In the rows, zero is written as 100.
Each named turn below is shown by a few rows before and after it. Which turns, in which order, take the first row of each later pair to the second? The first pair is answered.
X:
92 100 92 107 96 97 106 107 91 74 88  ->  96 111 86 105 84 108 99 100 84 87 90
98 115 114 81 92 112 116 83 109 94 104  ->  96 108 117 80 99 105 118 86 113 88 103
107 99 99 113 95 86 88 111 95 89 103  ->  109 105 96 113 88 92 85 107 91 95 104
91 104 96 102 78 74 89 104 98 69 84  ->  94 113 90 104 67 85 84 102 92 76 86
N:
112 95 90 94 109 83 89 97 99 113 105  ->  90 104 110 89 106 87 108 99 113 102 86
113 118 112 101 89 116 106 94 100 111 92  ->  124 112 102 100 91 107 95 91 95 117 102
109 105 110 80 112 103 97 93 110 107 97  ->  104 109 111 86 108 119 103 97 108 105 95
V:
97 108 114 72 102 73 102 91 113 110 89  ->  82 113 121 90 97 116 123 107 110 95 83
98 112 77 105 77 87 100 99 90 105 106  ->  93 110 87 96 84 71 105 98 100 99 98
86 110 93 105 80 110 95 112 94 87 81  ->  100 109 83 102 78 102 80 105 88 100 89
133 98 77 116 94 82 89 99 89 115 111  ->  112 94 102 100 108 52 107 99 111 98 91

(two turns a pair)
87 118 105 94 82 108 104 95 103 100 88  ->  95 115 104 84 91 93 99 85 107 114 94 : V X
121 87 73 119 108 113 89 115 83 91 120  ->  128 96 79 94 114 95 86 89 94 125 122 : X X
83 83 104 116 108 96 108 116 90 85 101  ->  96 79 93 117 108 92 95 113 81 94 110 : N V
93 103 85 85 109 118 97 80 108 138 101  ->  80 104 100 79 114 108 109 82 119 128 89 : N V
89 116 120 94 90 87 111 95 105 98 80  ->  100 110 100 119 83 122 104 108 84 96 96 : X N
106 106 90 99 91 68 80 91 99 94 91  ->  103 101 88 108 89 73 82 101 96 80 90 : X X
108 73 90 98 112 96 111 110 86 77 110  ->  117 79 81 89 103 82 95 99 82 90 113 : X V
103 113 102 102 102 141 120 82 106 138 104  ->  106 84 111 84 134 81 117 80 124 126 104 : V X
93 113 105 88 88 88 101 85 98 102 95  ->  97 115 98 94 83 100 98 85 91 107 101 : N V
100 90 87 122 89 91 98 114 89 94 104  ->  93 88 96 114 95 77 104 113 98 88 98 : V V
124 121 85 90 99 98 89 77 82 110 98  ->  97 110 116 88 120 92 123 88 105 83 80 : X V
104 72 107 107 114 85 105 103 110 90 100  ->  108 73 96 115 104 88 97 108 101 83 101 : X N
109 84 90 115 125 105 102 100 93 109 108  ->  97 82 96 117 122 97 106 109 98 87 98 : N X
97 89 101 94 123 89 108 102 123 88 103  ->  104 86 86 111 113 104 98 113 108 77 111 : X N
92 122 96 82 89 99 98 88 109 111 88  ->  82 116 104 96 96 119 114 103 110 96 86 : X V
96 97 97 98 103 83 94 99 102 96 97  ->  91 105 97 107 94 107 101 105 97 93 94 : V X
82 120 110 100 101 105 111 97 100 69 91  ->  104 130 93 93 94 112 93 77 90 109 107 : V X
76 104 114 88 107 80 124 90 114 85 72  ->  115 109 68 109 85 118 89 85 76 119 107 : V V
96 109 112 96 108 93 110 107 114 132 77  ->  94 107 113 103 109 106 116 113 113 129 78 : V X
113 94 81 118 101 119 91 115 96 100 116  ->  85 102 113 93 107 86 112 108 125 87 87 : N N
103 118 97 92 90 105 98 81 104 126 94  ->  87 109 115 99 105 113 122 95 115 106 86 : X V
85 109 116 84 98 95 120 99 108 93 76  ->  85 113 107 97 85 113 116 107 97 86 77 : X X
89 113 85 111 78 98 92 88 87 93 106  ->  90 108 91 99 87 74 90 81 95 95 104 : N X
93 93 94 93 91 92 93 98 107 108 84  ->  94 97 90 99 85 107 93 99 101 111 86 : N V
110 94 109 106 99 85 103 99 98 95 99  ->  108 95 109 110 95 91 105 103 96 90 97 : X N
111 94 89 107 88 75 84 113 97 76 95  ->  106 108 87 113 73 99 86 114 91 79 92 : V X
106 108 97 75 90 105 101 90 104 129 96  ->  88 97 112 86 104 118 126 108 112 104 88 : X V
92 92 93 131 97 102 96 133 89 55 106  ->  117 105 79 100 88 61 61 99 88 98 115 : X N
96 89 99 103 134 85 91 108 107 95 122  ->  99 102 83 119 109 117 83 113 90 94 125 : X X
108 75 89 133 87 95 85 115 90 70 101  ->  117 88 78 126 75 93 72 102 83 89 104 : V X
109 80 97 106 118 93 109 111 103 104 107  ->  108 82 95 111 116 103 111 113 101 103 108 : V V
105 108 100 98 80 94 85 102 97 101 96  ->  100 111 105 99 79 100 90 103 99 99 92 : N N
111 110 80 98 81 97 81 94 86 112 108  ->  80 115 111 89 88 91 110 100 109 89 82 : N V
85 121 103 104 86 110 117 104 102 87 100  ->  105 117 90 90 87 78 92 88 99 106 110 : V V
100 89 92 113 114 133 121 114 93 80 113  ->  110 73 93 94 130 81 108 105 102 82 115 : N V
90 116 87 99 61 81 74 99 93 79 81  ->  88 116 84 109 58 101 80 105 89 76 82 : V N
77 90 94 104 115 87 119 105 103 98 94  ->  90 94 73 115 99 104 101 107 84 105 106 : X V
95 91 118 93 117 100 124 109 108 91 99  ->  120 89 91 102 111 111 100 105 87 110 122 : N V
88 84 106 121 117 115 114 119 100 77 100  ->  103 116 93 106 93 134 99 89 91 126 106 : X X
94 129 103 99 107 105 97 91 90 107 82  ->  103 120 102 93 119 93 93 86 93 115 90 : N X
97 130 125 91 125 97 100 93 127 115 96  ->  121 121 98 108 122 116 81 97 105 128 120 : N N
82 111 110 84 87 113 104 98 92 107 96  ->  85 109 108 86 89 119 105 98 91 110 99 : X V
117 61 68 101 99 77 85 104 81 112 115  ->  77 71 95 106 89 78 113 123 97 66 80 : N X
90 100 96 107 80 76 85 108 101 65 81  ->  100 122 87 98 64 88 75 89 94 96 86 : X X
100 100 84 103 68 129 101 108 73 85 96  ->  97 83 100 76 92 62 99 99 97 77 87 : N V
109 109 102 91 107 121 101 83 95 140 110  ->  96 77 119 98 136 94 117 106 109 99 103 : X X
103 93 95 109 101 94 99 108 96 86 101  ->  102 101 92 110 92 101 97 107 91 89 99 : N X
86 99 107 114 97 112 99 113 101 71 93  ->  106 93 93 98 99 75 72 97 98 89 104 : V N
93 89 113 107 100 104 105 108 92 88 94  ->  106 85 103 100 101 85 90 100 89 99 101 : V N
108 87 90 118 108 107 89 117 95 85 113  ->  94 91 109 98 113 78 98 109 114 79 96 : V N
96 80 109 101 131 80 108 112 115 83 105  ->  105 81 94 121 123 117 105 120 97 87 118 : N N
114 97 109 89 115 77 95 84 97 110 107  ->  98 105 114 114 107 128 116 102 91 95 103 : V V
111 115 83 81 94 96 93 82 91 133 112  ->  82 94 111 84 115 72 120 106 113 83 91 : V X
110 90 93 107 101 101 93 103 92 92 109  ->  104 95 103 91 103 81 94 93 103 97 99 : X N
113 109 100 109 108 96 80 102 84 108 115  ->  110 101 107 105 120 82 85 104 92 103 113 : X X
97 114 102 96 94 110 105 100 91 108 107  ->  95 111 108 86 100 91 105 96 98 107 102 : V V
101 96 107 108 111 102 109 106 102 100 99  ->  108 99 100 109 107 108 102 102 96 109 105 : V X
106 102 81 106 89 98 85 94 77 96 104  ->  83 100 106 99 100 88 107 99 96 76 85 : V V
90 90 89 97 117 90 114 125 104 90 97  ->  97 88 80 103 116 98 109 127 96 94 105 : N N
119 70 100 60 125 68 88 98 111 132 107  ->  96 95 103 99 101 167 122 121 95 119 100 : N N
81 89 104 120 106 139 118 112 94 96 105  ->  113 74 81 111 114 104 86 99 85 117 127 : N X
91 93 117 91 112 116 95 127 123 84 112  ->  114 91 98 87 107 105 71 117 111 104 128 : V V
107 102 97 91 108 100 99 92 100 115 111  ->  93 107 109 92 106 110 113 96 106 106 100 : N V
95 117 114 94 93 121 115 92 107 117 103  ->  110 99 108 87 112 96 105 87 110 125 116 : N X
107 111 92 86 86 83 84 84 99 113 100  ->  89 117 102 106 82 126 109 101 98 96 92 : V N
96 92 107 90 115 91 95 90 108 99 102  ->  88 99 106 104 106 120 103 99 102 91 100 : V X
115 87 84 111 101 95 85 107 89 99 111  ->  97 89 97 108 98 83 95 114 99 76 94 : N X
100 85 117 92 127 92 108 112 113 80 87  ->  121 79 93 109 123 115 91 116 92 90 108 : N N
93 119 104 87 80 94 93 87 102 114 89  ->  84 98 114 93 98 78 103 103 110 85 84 : X X
89 96 107 102 105 85 109 111 108 86 96  ->  108 97 85 113 95 105 93 110 89 101 113 : N V
86 87 112 123 111 121 126 123 106 77 99  ->  128 85 75 113 102 95 79 101 86 114 126 : X N
95 101 71 106 103 64 81 92 102 109 115  ->  63 122 91 120 89 114 115 106 106 92 95 : N V
91 85 92 114 88 85 86 127 88 70 83  ->  105 116 82 96 69 95 73 95 83 122 88 : X X
84 108 100 99 87 111 107 105 101 106 102  ->  96 105 94 91 88 92 95 97 100 115 107 : V N
89 94 89 105 114 85 106 117 98 93 97  ->  95 92 83 108 114 89 101 119 93 95 102 : V N
68 103 121 110 103 133 121 99 115 98 83  ->  114 78 86 98 115 79 72 81 100 126 116 : N V
95 89 104 90 114 72 100 94 105 103 93  ->  83 101 104 112 97 121 114 108 95 92 89 : V X
118 79 105 118 120 93 100 98 103 108 120  ->  107 80 115 111 119 77 105 99 112 97 109 : X N
103 103 109 123 97 116 100 117 97 91 102  ->  112 97 110 103 105 73 86 103 104 101 103 : V V
95 99 141 99 125 69 115 99 115 75 92  ->  100 125 109 131 78 130 99 112 80 72 97 : X X
99 105 107 86 99 108 111 100 100 108 90  ->  103 103 101 94 97 118 110 105 93 107 95 : X V
96 116 78 98 87 120 88 104 91 117 97  ->  88 119 96 80 100 104 99 93 109 126 89 : X N
99 71 109 103 138 110 114 103 102 97 111  ->  105 90 92 114 112 142 103 101 84 107 115 : X X
94 108 95 104 85 107 93 120 102 101 100  ->  95 108 98 93 88 86 89 112 108 105 97 : V N
